500 stands for zero in the data rows.
Here are some numbered points:
542,503,594,554,710,582,578,580,462,354,402,363,481,538,436,414,508,654,612,564,446,357,610,340,374,483,513,411,461,335,419,440,416,511,632,597,630,529,469,578,549,494,353,381,454,546,624,408,634,605,540,487,570,525,638,564,562,582,490,415,429,388,485,537 0
497,589,333,633,474,603,425,505,420,412,470,625,364,491,481,589,361,431,541,513,381,324,454,546,475,524,442,635,392,535,405,579,508,569,576,511,374,628,515,538,401,625,557,443,505,588,640,542,467,529,504,551,374,590,461,575,434,502,435,458,485,607,387,500 1
695,542,361,491,383,513,502,595,643,349,325,551,600,568,670,408,546,339,468,617,506,618,482,508,424,387,650,655,465,420,425,377,560,479,630,507,374,472,396,513,495,540,607,373,380,534,560,560,613,459,534,373,480,592,518,600,498,514,448,433,620,627,470,447 2
395,398,627,614,542,454,667,554,422,332,345,426,348,498,470,551,547,601,599,381,405,476,535,363,465,586,658,617,556,644,497,563,420,471,404,403,595,559,512,453,618,502,431,360,404,445,362,514,457,579,534,579,580,408,437,487,533,399,477,576,618,604,565,632 3
384,349,374,378,374,565,643,625,336,408,585,589,403,405,586,424,457,607,633,591,607,628,446,387,395,655,594,421,425,585,567,442,533,556,401,375,399,393,390,556,604,569,369,418,588,572,420,443,552,462,463,578,628,590,611,611,470,437,438,647,578,451,446,579 4
470,558,377,662,524,611,383,627,543,527,366,444,438,535,393,586,479,369,476,564,547,549,601,626,647,539,461,588,368,498,395,619,396,447,466,601,553,561,473,605,405,529,627,519,466,448,444,413,398,382,492,523,411,604,499,581,413,609,544,548,400,451,439,537 5
452,643,534,336,692,529,350,364,431,378,509,414,465,500,363,326,457,585,657,525,602,494,489,463,595,562,388,464,659,354,468,640,625,554,613,486,563,520,482,619,612,540,424,359,502,414,513,524,544,416,471,602,542,365,619,511,373,398,449,426,513,433,463,506 6
395,582,499,528,595,490,434,348,364,631,573,650,349,324,553,343,370,616,646,383,385,485,500,578,476,613,445,486,485,433,504,571,642,613,390,445,379,653,662,474,616,610,376,343,610,588,483,490,426,526,424,537,500,494,548,482,451,385,392,619,551,621,381,391 7
550,417,510,441,589,462,547,577,501,444,604,663,376,350,365,369,390,474,505,537,433,534,571,316,476,629,557,408,343,456,569,483,560,436,525,451,436,504,583,415,373,600,636,649,630,630,520,492,468,553,474,415,645,490,384,437,585,645,530,445,507,446,544,480 8
Which five points above are nearest to each new point, looking only along the 3 directions in which the numbered points spread most? Their numbers follow each, nearest first.
460,351,342,413,610,389,670,351,551,513,456,522,448,494,420,324,532,412,464,569,320,353,386,387,540,354,575,407,615,539,632,636,584,415,584,339,634,464,508,528,475,534,509,600,660,501,558,516,422,659,649,605,612,465,632,438,581,409,449,397,380,431,566,430 3 8 0 4 6
466,485,553,460,462,476,650,618,649,661,441,386,555,509,414,531,371,547,522,444,545,555,528,388,417,390,367,540,593,440,470,592,444,631,457,473,532,439,448,467,592,543,601,615,474,406,542,525,428,545,379,515,516,459,548,546,525,406,423,417,397,539,581,467 3 8 0 5 1
585,349,383,559,408,538,672,655,582,605,356,372,337,493,479,518,374,445,658,610,456,597,469,372,378,439,411,609,607,642,496,545,457,617,535,344,394,521,415,530,631,602,576,586,414,402,361,506,463,544,400,451,618,575,473,574,468,388,397,454,411,579,583,631 8 3 2 4 1
598,635,497,601,615,414,639,596,665,588,596,628,447,624,479,414,572,546,542,555,600,644,518,521,543,435,401,510,435,427,562,386,423,348,421,404,383,556,396,547,561,447,449,443,457,398,352,486,487,475,582,580,489,557,571,437,619,579,633,587,579,600,449,607 8 3 2 5 1
593,375,409,444,445,355,354,642,564,448,376,483,598,635,555,636,539,503,324,539,637,505,329,438,672,472,626,584,558,429,624,584,555,549,607,616,367,432,559,606,522,391,356,451,376,491,485,650,471,381,496,628,553,336,529,378,426,461,565,416,431,444,442,405 5 2 0 1 8
368,356,335,409,440,532,353,488,373,501,450,434,498,529,469,382,465,631,634,644,586,573,478,640,514,616,503,535,555,503,456,549,577,547,382,359,348,399,433,521,382,473,398,481,468,451,490,550,469,442,465,593,617,609,568,546,480,617,527,630,520,546,547,517 8 3 4 1 7
656,495,410,525,478,344,683,546,335,530,489,401,418,548,601,308,663,383,450,475,463,499,560,593,429,443,560,542,639,361,507,585,497,543,629,334,451,630,479,496,594,559,451,428,672,389,592,532,507,519,508,440,433,565,567,451,470,394,623,519,440,507,457,379 8 3 1 5 0
464,592,372,369,369,465,471,491,446,598,514,339,576,530,651,382,574,536,424,607,612,627,533,545,518,557,421,473,632,429,464,407,583,448,451,550,390,376,373,454,465,465,459,563,531,372,550,533,599,424,539,508,439,587,608,615,540,543,516,565,446,499,607,447 8 5 3 2 1
446,509,658,666,355,573,618,537,666,363,509,575,406,602,542,535,403,367,589,397,471,423,625,515,358,564,495,340,358,638,419,401,475,337,607,458,414,573,407,465,428,574,607,412,608,519,552,388,501,631,466,482,621,605,359,548,582,521,623,412,510,550,412,576 8 2 1 5 3
571,324,421,417,366,627,530,428,350,570,399,557,653,478,356,588,498,454,346,390,641,658,441,437,494,566,372,481,511,437,638,546,577,638,387,475,573,636,456,589,473,374,519,641,416,528,529,630,588,369,361,548,555,499,450,625,524,499,543,395,461,443,386,619 8 1 3 5 2
481,469,321,463,373,517,620,583,480,526,652,395,351,659,579,513,455,377,476,354,442,506,414,643,533,527,534,644,542,623,465,395,428,510,486,363,589,636,365,455,469,541,600,500,634,525,470,576,381,480,494,465,371,451,374,499,587,554,479,533,622,423,387,636 8 1 2 5 3
356,362,525,656,653,505,435,387,416,647,630,474,617,450,606,396,507,545,490,618,635,361,571,520,351,569,443,580,446,631,624,480,374,380,482,542,589,563,372,357,503,373,524,423,590,534,459,517,401,372,629,427,513,649,473,547,422,542,379,407,519,608,595,520 8 3 1 5 4
423,689,654,381,609,584,482,440,449,403,340,365,502,328,589,609,602,573,337,365,621,425,424,518,562,553,597,631,623,504,636,444,379,435,431,627,604,384,570,561,483,424,459,410,398,390,485,366,551,606,573,549,390,399,604,441,446,530,558,565,575,613,604,516 0 3 6 8 5
447,476,601,681,433,459,549,650,378,365,532,560,411,514,398,648,423,460,631,412,600,359,598,345,629,565,532,403,367,584,514,445,357,608,633,468,433,575,481,595,337,572,530,376,596,410,611,425,653,400,460,458,573,608,415,463,547,631,411,413,526,546,429,529 8 3 2 1 5
452,663,381,369,511,391,600,395,331,379,482,589,679,350,640,448,469,458,394,497,533,523,406,400,557,551,367,605,641,524,593,432,597,635,596,503,414,338,628,396,524,531,524,583,523,470,473,589,586,434,466,602,408,372,486,417,582,422,375,435,497,573,639,410 8 3 1 4 7
398,510,378,504,536,538,419,338,483,366,653,580,676,550,399,633,586,541,591,541,625,546,656,380,575,614,501,596,503,481,445,566,645,512,627,365,427,349,449,600,343,415,442,394,465,362,437,373,631,452,433,496,401,474,489,517,429,363,482,412,631,568,636,551 3 8 0 5 1
474,452,507,530,683,606,339,402,447,685,600,579,668,372,422,581,709,523,543,468,473,347,396,637,588,555,340,400,425,351,585,596,396,332,464,445,510,502,623,566,362,388,458,637,599,561,615,411,416,595,661,528,557,500,508,399,438,619,570,560,391,444,452,401 1 5 6 8 7
